One turn sends every row of this set to another row. A few are shown first. Where does it send the rows asked after them?
Z_828: [ -3.1 -13.6 -17.3  34.1  15.5   4.0  14.7 -26.6   8.9 -33.5 -19.8   1.8
 -21.0  -7.5  -2.3  22.4  13.6  10.8 -18.7  -0.2 -21.6  31.0   1.9  20.9
  13.3   5.5]
Z_681: [ 15.7   7.5 -14.8  -8.1  -4.7  14.7 -13.5  24.6   7.9  -4.5  23.4 -30.3
 -23.2  -5.4 -29.6 -10.1  30.7 -37.0  -5.6  13.3  18.5  -7.0   3.8  -7.5
  12.1  -7.0]
Z_103: [ -6.7  -7.0  10.4 -34.9 -19.1  -0.9  18.1  19.3  -9.2  -4.6  48.6 -17.8
  22.0  -1.2  -5.0 -17.5 -19.0  -0.8 -22.5  -4.9  -9.1 -15.8  13.2  -2.9
  -9.7  -7.5]
Z_939: [ -7.8   8.4   8.1  -1.2  -6.9 -40.1  23.0  -2.1   8.7  20.4 -11.2  15.3
  12.7 -10.6  -4.7  44.2  -6.7   5.2  16.7  42.6 -12.0  -6.9   4.2  33.2
  -2.1  32.3]
Z_272: [  8.2  17.1 -17.9 -22.7   3.2  16.8 -12.6  25.7   6.2   2.5  29.7 -26.8
 -27.1  18.0 -30.0  -7.2  19.0 -15.8   3.4  -6.0  25.8 -16.2  -8.7  -2.9
   7.0  -8.4]
Z_527: [ -0.3   2.4 -13.3  20.2   6.0 -22.0  12.3  -4.7  -4.5  15.6 -16.9  35.2
   0.7  17.8  40.7  26.0 -12.5  -2.4   8.3  -9.8   2.3 -33.0   0.3  12.9
   6.2  39.5]
Z_724: [-15.5   7.0 -18.0 -14.0 -19.1  19.7  12.6  19.2 -23.0  11.9  47.0  -5.1
   8.3 -10.3 -10.0 -20.7 -21.0 -11.0 -15.5  -2.0 -14.6 -19.6  10.5 -11.3
  -0.3 -12.2]
Z_75: [ -2.7   2.1  -1.8  20.8   8.5 -19.7   6.4   7.0   0.1   8.2 -23.7  31.4
   4.6  16.2  40.8  18.4 -18.1   2.9  17.4  -2.2  -2.1 -23.3  -0.6   8.5
   8.6  47.4]
Z_195: [-14.5 -15.4  -8.7  29.0  20.5  -0.9   5.6 -25.9  17.1 -28.7 -14.6  -3.0
  -9.3  -9.7 -12.7  17.3   8.2   9.7 -10.0 -15.9 -12.9  42.5   0.0  20.6
  -6.8   0.9]
Z_168: [ 16.5   6.9   3.3   3.8  -3.6 -43.0  11.6 -25.9   6.1  28.7  -5.9  13.1
  10.9  -0.7 -11.8  39.9  -9.0  -0.3  15.3  30.2  10.0  -6.2   6.0  33.0
 -18.6  25.8]
Z_492: [ 10.1   7.3  -9.0 -23.9   0.5  18.9 -31.0  19.2   9.6   2.1  21.2 -28.5
 -16.6  16.6  -5.9  -3.4  -1.7  -2.4 -10.1   8.3  36.7 -18.4 -19.0  -9.7
  29.8 -12.5]
Z_556: [-12.6   0.3  -5.9 -27.4 -16.8  12.3   6.7  15.5 -20.0  13.8  40.2 -24.6
   9.1  -9.4 -13.4 -12.1 -16.2   0.7 -12.4   5.1 -16.9 -26.0  23.8 -11.4
 -14.6 -17.8]
Z_803: [ -5.4 -10.3  13.6  20.9 -16.2  -7.0   1.4  -5.1  17.5 -42.5 -42.9  14.9
  20.8   3.1 -14.4  44.5   7.1   0.4 -17.6  18.1  -4.9  -5.2  -3.8 -16.2
   3.6 -12.7]
Z_877: [  9.2   5.7  -9.5 -25.0   8.6  31.3 -20.4  27.5   1.3 -16.7  14.5 -19.2
 -21.1  15.9 -11.0  -3.7  -2.0   2.7  -7.4   1.7  33.9 -20.4   1.3 -18.0
  26.9 -13.8]
Z_179: [-10.6  -6.4  17.7  27.2 -10.7   0.4  -1.9  -7.0  17.7 -39.1 -36.9  13.4
  17.4  -8.2 -17.3  52.7   4.9  -3.2 -17.8   3.3  -3.4 -19.4  -7.9  -9.6
   1.3 -13.8]
Z_211: [-25.5  -0.4   1.9  -1.1  -5.1  14.2  12.0   9.3  -6.0  16.5  49.4 -21.5
  17.8   1.7  -6.0 -30.2 -16.7 -13.0 -27.7   5.0 -17.6 -19.4  10.2  -7.3
  -0.7   2.0]
Z_913: [-15.5 -28.9   6.8  22.6 -12.1  -4.8   4.0  -4.4  28.2 -30.4 -33.9  16.3
   4.7   8.8 -12.0  55.2  16.8   6.8   1.3   5.7  -5.5  -6.9 -18.5 -12.6
  12.1  -7.6]
Z_997: [ 16.9  21.2   3.9   5.9  -1.3 -50.4   4.5  -9.1   0.2  24.7  -7.6   4.3
  16.9  -5.9   1.7  40.9   0.3   3.3   6.9  43.3  13.2   2.5  14.1  19.9
  -6.7  21.8]
Z_577: [-15.7 -25.5 -17.5  20.4   9.6   0.4  17.4 -29.1  25.8 -21.8 -19.9   9.1
 -21.9   0.7 -11.4  34.1  22.6   8.1  -1.3   5.0 -13.2  27.0 -16.5  19.1
  13.5  -0.5]
Z_793: [ 18.0   4.3 -14.1 -18.7 -10.7   2.4 -23.3  24.9  11.8   4.6  25.8 -35.3
 -21.8   2.0  -8.9 -11.0  30.6 -29.2  -8.4   1.7  20.6 -12.2 -13.4   0.1
  18.1  -6.4]
Z_688: [-18.8   3.6  -5.9  12.0   6.4 -21.2  24.4   7.3  -4.1  10.6 -13.5  29.9
   2.3   0.6  36.8  35.0 -12.0  10.0  12.0  11.3 -16.3 -21.7  -0.7  22.3
  19.3  43.0]
Z_413: [ -7.8  -5.8 -16.2  23.9  16.9   8.6  14.8 -30.2  15.2 -33.4 -20.1   5.6
 -23.2 -16.7  -7.3  26.7   9.3   4.6 -20.4  -7.8 -17.5  22.0  -3.5  31.4
   2.4  -1.1]
Z_429: [-22.0 -15.1  17.3  25.4  -5.7  -5.2  -4.3  -3.6  18.4 -39.6 -35.6  15.2
  29.8   0.1  -8.2  36.7   3.8  -8.2  -9.7  -7.9   1.9   3.8  -8.7 -21.9
  -4.9 -12.2]
Z_578: [  2.4  20.6 -21.4  20.0   7.1 -29.3   5.4  12.6  -2.1  10.8 -17.2  29.4
  -4.2  13.7  48.3  20.5 -12.4   5.4  -2.9   4.1   1.3 -13.5   6.8  10.5
  11.7  39.5]
Z_860: [  7.2  -3.6   9.0 -34.2 -28.5   1.7  10.7  28.3 -22.7   5.3  39.6  -4.8
  20.5   4.3  -8.5 -15.4 -12.3  -9.0  -2.5  -4.1 -11.9 -16.9  16.9  -7.6
 -16.8  -8.6]
Z_81: [ 13.3   7.3  12.0   2.3   1.5 -43.5  13.7 -20.1   2.7  20.9 -10.1  10.3
  16.0  -6.8  -7.2  27.9  -1.9  -2.6  26.0  34.2   7.4   7.8   4.9  33.6
 -10.9  30.5]
Z_692: [-16.2   2.4  -5.1  -3.2   2.5  27.1   5.8   5.2 -20.9  29.2  44.3 -13.4
   7.9  10.0  -3.4 -30.0 -21.8 -10.5  -8.4  10.7 -15.0 -10.9  15.7  -6.7
  -4.6   0.7]
Z_861: [  8.2   8.2 -12.5 -20.8   3.2  26.3 -14.9  24.1   2.8  -2.0  32.7 -30.0
 -19.2  14.9 -13.1   8.8   8.3 -26.4   6.2   1.0  33.8 -22.7 -11.1 -20.3
  10.9  -9.4]

Z_413 moves to Z_168
Z_681 moves to Z_860
Now these:
Z_939 moves to Z_913
Z_556 moves to Z_861
Z_803 moves to Z_75
Z_492 moves to Z_211
Z_578 moves to Z_195

One turn sends every row of this set to another row. A few are shown first. Where does it send the rows asked after them?
Z_191: [  2.3 -21.1  31.0 -10.7  -8.7 -30.7  18.6  18.3 -16.6   8.8  13.2  24.2
  28.3  -4.7]
Z_372: [  5.7 -30.9   3.7  -7.3 -45.5  11.9 -19.7  14.3  49.8 -13.8   6.9   5.7
  30.5 -14.0]
Z_784: [-14.5  15.0  31.5  35.7 -21.6   3.6 -34.2   3.9  52.6 -11.8   5.8  -0.2
 -11.0   2.9]
Z_726: [  6.3  44.5  30.2 -14.4  -0.3   6.2 -14.7   4.8  24.8   8.4   1.1  18.3
  16.6  18.3]
Z_608: [-21.0 -22.3  58.3  -9.1 -10.2 -12.9  17.0  22.4   7.3   2.4   2.1  20.5
  47.1  -1.1]
Z_68: [-53.3 -39.2  20.2  12.6  -3.6  -2.1 -13.4  15.5  27.0   2.1  -7.8  34.5
  24.3  -6.7]
Z_123: [-46.3  -6.9  42.8   3.8 -15.5  22.4 -31.1 -15.7  16.4   2.1  24.0  19.2
  13.4 -34.8]
Z_959: [-31.8  19.5  44.0  32.2  -1.9   3.8 -22.1   0.0  15.4   9.2   2.3 -10.0
 -17.8  -9.5]
Z_58: [ 11.9  -6.0  -6.0  -4.4 -23.3  -8.6 -23.4  -3.7  -3.9  26.2  13.7   0.7
   2.7 -36.2]
Z_21: [ 22.9  12.1   2.3 -18.0 -12.2  11.5 -14.5  19.0  19.7  -9.0  25.9  -5.4
  -7.6  14.6]
Z_739: [  3.5 -33.9  -7.3  -3.6 -33.5  -8.9 -30.4  16.4  26.4  15.2  18.0 -11.5
  17.5 -30.8]
Z_118: [-27.3 -38.9  26.3  15.5 -16.3 -22.2 -32.9  14.5  24.2  -6.3  50.4  15.5
   5.3 -15.9]
Z_15: [-18.4  14.2  30.1  22.9   8.1  -4.4   0.4   1.2 -10.3  20.1 -14.3  12.5
 -15.0  -5.3]
Z_738: [ 31.0  -8.3  24.0 -17.0   2.5  10.8  -3.6  34.1  27.9  14.4   0.0  26.5
  18.5  19.1]
Z_894: [ -7.3  -9.2  74.1   5.1 -19.0   8.9   3.8  14.2  35.9 -17.3   8.1  27.6
  34.3   6.3]

Z_959 moves to Z_608
Z_123 moves to Z_68
Z_15 moves to Z_191
Now these:
Z_738 moves to Z_21
Z_784 moves to Z_894

One turn sends every row of this set to another row. A few are shown first. Where does it send the rows asked after them?
Z_901: [ 47.9  24.3  35.7 -16.0 -17.8  11.8   1.3  12.8 -14.4 -50.6 -25.6  -1.0
 -17.5 -12.4  17.8   1.4  -9.2  -2.3  15.0  24.2  36.0  13.0  25.7 -47.9
 -21.6]
Z_736: [ 10.9 -41.9  13.1  44.0 -13.7   6.1  13.7  55.7 -20.3 -40.0 -16.2  29.0
 -35.6 -31.6  -7.5  -5.9  19.7 -37.4  19.5  27.4  13.9 -28.5  21.1 -55.0
 -38.8]
Z_322: [ 22.7 -13.4  17.0  29.5 -36.1  31.6  43.8  41.6 -15.0 -54.4  45.7  -2.6
  -3.7 -23.0   7.4  38.1  16.7 -13.8  42.9   3.7  -7.0  12.0 -24.6 -41.8
 -18.8]
Z_562: [ 36.7 -18.7  -4.5  32.5 -63.2  -5.5 -15.4  54.4  -3.6 -38.0 -12.4   6.6
 -38.5 -12.9  -1.2   7.7  -2.8  -8.0  -7.2  16.1  33.2 -26.0  -1.6 -36.6
   5.6]
Z_111: [ 13.5 -37.7  -3.8  16.7 -41.4   3.4  19.0  38.8   9.7 -62.5 -34.4   7.6
 -22.3  -0.5   4.4  -9.6 -37.3  -5.5  -5.9  12.6  42.6  -4.3   6.9 -13.8
   2.8]
Z_812: [ 16.4 -32.1  12.0  36.7 -31.8  19.8  31.3  46.9 -21.8 -49.7  41.9  -6.3
   3.4 -22.2   4.8  24.8  20.2  -3.1  29.5  10.9 -10.9   6.2 -26.2 -34.7
   2.2]
Z_819: [ 51.4  15.0  34.3 -10.7 -16.9   7.7  -9.4  28.8 -26.1 -53.8 -27.7  -9.9
 -18.4  -8.1  15.7 -10.1   0.2   9.4   7.4  23.3  29.6   3.9  24.3 -40.7
  -8.7]
Z_487: [  6.8 -54.8  17.1  34.2  -2.2  14.1  28.3  66.0 -22.8 -65.1 -28.0  17.1
 -36.7 -18.3  -7.6 -20.1   2.6 -27.5  18.9  17.2  13.7 -20.6  27.1 -39.5
 -35.8]
Z_351: [  6.6 -43.3  14.6  27.0 -20.2  25.6  46.5  45.3 -17.0 -66.2  33.2 -10.8
   5.5 -14.0   6.0  16.5   0.2   1.4  29.1   5.1  -7.6  17.7 -20.8 -24.6
   3.1]
Z_238: [ 46.8  12.5  37.1 -17.4 -13.5  10.2  -2.9  22.4 -18.9 -58.2 -26.2  -9.2
 -21.7  -8.2  15.9  -4.5 -15.4   6.4   9.4  21.0  33.6  14.7  27.5 -44.8
 -10.7]
Z_904: [ 53.2  26.6  33.5  -8.2 -20.9   8.9  -4.9  19.3 -22.2 -47.0 -26.4  -1.2
 -13.8 -12.5  17.8  -4.4   6.9   1.7  13.2  26.7  31.8   2.7  22.5 -43.5
 -19.0]
Z_198: [ 48.7 -34.1  26.6   7.0 -34.6  44.8  34.2  37.5 -12.1 -34.9  -5.3  15.8
 -39.3  28.5   6.6  15.1 -16.3   3.4  54.5  27.6 -33.8 -19.9 -26.9 -23.7
  -8.7]
Z_243: [ 12.6 -40.8  25.4  22.3  -5.6  26.7  37.5  63.3 -12.9 -72.9 -19.8  16.3
 -54.4 -19.7  -7.5  -0.2 -13.1 -37.9  32.2   5.4  17.9  -8.4  31.3 -53.6
 -53.1]
Z_438: [ 40.2 -35.2  22.5  10.2 -32.6  40.3  38.0  22.9  -6.7 -26.1  -9.7  25.7
 -25.1  24.4   9.3  13.0 -14.1  -0.9  52.7  36.4 -30.6 -19.8 -28.9 -21.2
  -9.5]
Z_768: [ 17.0 -27.8  21.4  32.2 -17.8  18.5  22.8  52.5 -10.5 -48.1  -7.3  28.3
 -52.5 -32.2  -7.9  13.5   4.3 -47.9  32.7  16.2  18.7 -16.2  25.4 -69.3
 -56.1]
Z_80: [ 54.6  20.7   4.3  22.0 -73.1  20.4  13.0  50.9   3.4 -52.0 -12.0  11.7
 -47.3 -11.1   4.3  25.3   4.1 -25.6  21.5   2.0  37.9 -23.6  -1.0 -39.2
 -37.0]
Z_74: [ 30.7   1.7   5.0   7.0 -50.7  29.6  47.2  35.5  16.2 -76.7 -34.4  12.4
 -31.2   2.1  10.0   8.7 -30.8 -23.0  22.3  -2.0  46.9  -2.4   7.5 -16.9
 -39.9]
Z_934: [ 13.0 -25.3  19.1  20.3 -24.9  37.6  59.3  40.9  -9.8 -71.6  36.5  -6.7
  -1.4 -15.1   8.4  29.8  -3.4  -9.3  42.8  -2.2  -4.0  22.9 -19.7 -31.3
 -17.2]
Z_572: [ 45.0 -38.6  27.7   4.7 -35.8  39.9  25.4  32.6  -6.8 -28.0   3.7  16.9
 -46.5  23.0   4.3  24.7 -27.0   0.9  52.0  28.8 -31.5 -13.1 -25.5 -36.6
  -3.6]
Z_62: [ 36.5 -40.0  23.6   7.7 -34.0  35.1  29.3  18.0  -1.8 -18.9  -0.7  26.8
 -32.7  20.0   7.0  22.9 -25.2  -3.6  50.5  37.6 -28.3 -12.8 -27.4 -33.8
  -3.5]

Z_812 moves to Z_322
Z_487 moves to Z_736
Z_819 moves to Z_904
Now these:
Z_111 moves to Z_562
Z_62 moves to Z_572

One turn sends every row of this set to another row. A few are shown first. Where does it send the rows asked after them?
Z_396: [  0.7  -7.2  15.9  -6.4  -6.8  -3.2 -27.6  -7.0 -11.3  -5.6 -30.7   7.5
  39.9 -24.8 -11.9  18.5  10.3  -3.8   2.4  34.0   4.4  33.2  37.2  24.5
 -34.6  13.4 -11.5 -15.8  35.8  -2.4  13.5   4.0]
Z_919: [ 12.8   3.6  37.7 -34.8   9.5 -21.1 -11.2  14.2 -10.2 -17.1 -24.1 -25.3
   3.5  -2.7   1.0   0.7 -19.0 -30.0  -9.1 -24.1   4.8   3.0  20.2   9.9
 -13.8  -5.5  -4.3  39.3  -7.3  21.3 -16.0  20.8]
Z_807: [-27.9  27.7 -17.2 -13.9  -5.2   8.0  -5.8  -8.0 -36.7   9.5   3.1   4.6
   8.1 -21.6  -6.9   2.2 -30.5  -4.6   5.6  15.6   3.5 -14.2  10.7 -13.2
 -13.1  12.4 -46.3 -43.0  53.4  14.3  -0.1   1.6]
Z_217: [-17.8  -6.6  19.3 -46.0  -0.7   1.3   3.2 -23.0 -23.0 -27.4  -9.9 -35.3
  25.9  13.0  -2.8 -14.8 -26.6  -0.9 -19.8 -13.5  -0.5 -21.1   9.6 -26.6
  -2.1   3.5   8.5  19.9   6.8 -11.2  14.9  -3.8]
Z_566: [ 11.9  11.7  15.2 -24.4   1.2  38.1 -22.4  17.8 -30.7 -10.6 -16.9  24.4
  11.1  -0.5  -7.6  20.1 -10.5  49.5   4.1   2.4  11.8  -6.7   0.1  -2.6
 -14.1  12.9  53.2  -9.7   6.0 -12.0  -4.8 -26.5]
Z_989: [ -3.3   8.2  -1.5  -6.3   2.3  19.4  15.8  18.2   3.1 -14.1 -14.3  15.2
 -11.8 -24.4  20.8  14.2 -36.3   5.1  17.6  20.9  -8.6   0.4 -44.0   7.4
  15.1 -12.4 -18.8  26.8  -4.2 -12.3  -5.2  -5.7]
Z_268: [-12.1   7.8 -13.1  11.1  -7.2  11.1 -25.7  -5.4 -24.3  18.3 -38.4  30.1
  21.2  -6.6   3.4  21.5  29.7 -22.6   1.2  19.3  13.7  19.0  22.0  37.0
 -16.1  11.7 -27.3 -13.5  18.6  13.3   4.7   0.2]
Z_667: [ 18.6  13.6  40.2 -47.1   9.5  -9.2 -40.8  -0.7 -34.6 -19.5 -18.8 -12.9
   2.3  -6.7 -13.0   8.3 -27.6  36.7  -9.0  18.2  10.4 -22.7  21.6  17.0
  -2.3  -7.7   0.4   5.7  -0.7  35.2  27.1 -24.3]
Z_490: [ -0.9  40.0  -0.1 -14.8   5.1  47.2  -4.4  -1.9 -17.8  13.0  -5.0  27.5
  37.0 -35.0 -19.9  15.3 -10.8  16.7  23.9  10.7   3.5   3.0  45.1  27.7
   4.9  22.4   6.8   2.3  58.7  11.6  14.8  -6.2]
Z_170: [ 17.1 -10.1   1.6 -16.3  -0.2   7.3  24.4  -0.9   0.9 -23.6 -15.7   2.4
  -9.8  -1.0  22.7  12.8 -13.8  -8.7  14.2  27.9   3.2 -16.1 -32.6   8.1
   9.9 -12.4 -33.1  29.4  -7.5   0.6  23.8 -12.5]
Z_581: [  5.9  41.8   2.0 -14.8  -3.4 -18.3  -4.3   3.6 -12.2  30.7 -28.9   4.9
 -35.5  -0.8  20.8  21.4   0.5 -22.1   1.1 -21.3  -1.7   6.9 -20.7  22.2
   1.2  19.6   3.6  14.6   9.4  29.8 -16.0 -20.0]
Z_363: [-23.3  10.3   1.0 -13.2 -12.3   7.4  10.2   3.3 -49.1  14.5 -12.3  19.8
  27.6   2.4  14.7  28.7   4.5 -36.9   5.4  -2.7   6.7 -12.0  53.3  -5.0
 -43.7  22.5  25.7   1.1  22.9  27.0  16.6  -1.1]
Z_863: [-20.2  28.6   8.4  -7.5   6.0  20.5  -3.7  11.1 -46.3  -4.0  -1.2  12.4
  25.0  -3.5  10.9  21.7 -15.1 -16.9  11.4  16.3  19.6 -27.6  55.4  11.2
 -37.3   1.7  -6.2  -5.6   7.6  61.1  19.0 -13.6]
Z_923: [ -2.4  46.2   4.7 -22.9  -2.2   0.3 -22.6  -8.0 -18.7  29.8   1.4  11.9
  18.5 -41.8  -7.6  17.4 -34.0 -13.1   5.0   9.0 -10.3   4.8  45.2  18.1
  10.7  30.8  10.6   4.1  62.7  31.0  18.3  14.5]
Z_745: [ 13.9 -12.4  18.3 -22.0  -0.3  29.1  -9.7  26.1 -25.8  -4.9 -26.8  28.8
  -8.0   0.7   9.8   4.5 -37.9   6.5  21.2   0.3   4.4 -30.5 -11.2  26.2
  28.3  -9.6   6.1  51.4   8.4  12.6  26.5   9.9]
Z_955: [ 14.4  25.5 -11.2 -10.1  12.0  20.3   0.0 -22.7   0.1   4.2  17.8  -5.5
  16.8  10.1   3.1   3.0 -30.5  -6.8 -24.2  -5.9  -3.7  -5.8 -10.0 -13.2
  13.6  23.4  45.2  12.9  12.3 -31.0   0.6   2.7]
Z_835: [-28.9  34.7   4.5   0.3 -27.3   1.4 -22.3 -24.6 -16.6   8.1   9.5   4.9
  16.9 -13.1 -11.6  17.0 -21.3   4.9  -0.6  29.0   1.1 -23.2   4.1 -17.7
 -37.9  14.8  -3.6 -36.1  26.5  30.7 -13.8  -2.0]
Z_6: [ 25.7  21.4  10.7 -13.7   4.5   7.7 -46.5  12.9  14.1 -13.4 -14.1   4.4
   6.2 -10.8  10.3  11.9 -13.9  -8.6 -10.3   1.1  14.5  16.6  -1.4   5.9
  21.2  17.7  40.5  14.7 -10.4  10.3 -26.7  25.0]
Z_780: [ 10.5  -0.3  -1.2 -29.5   9.2  23.4   6.4  21.3 -42.6 -12.1  -0.5  30.3
  -9.6  -3.3  10.3  15.6 -40.1   5.2  15.9  18.3   5.9 -43.6   0.2  -4.1
  31.5 -15.4  11.4  33.7  -9.7 -10.0  25.3   8.1]
Z_847: [  4.8  14.8 -13.7 -38.2  26.9 -20.1  27.1   2.0 -38.5   6.4 -12.2 -14.9
 -12.9  -8.0  21.8  11.6 -21.8 -17.8  -7.5  -5.2  -9.0  20.5   6.3  -4.9
  -0.2  16.7  -6.8  -5.0  31.1 -29.3  25.4 -30.0]

Z_863 moves to Z_268
Z_955 moves to Z_217
Z_396 moves to Z_923
Now these:
Z_989 moves to Z_780
Z_667 moves to Z_581

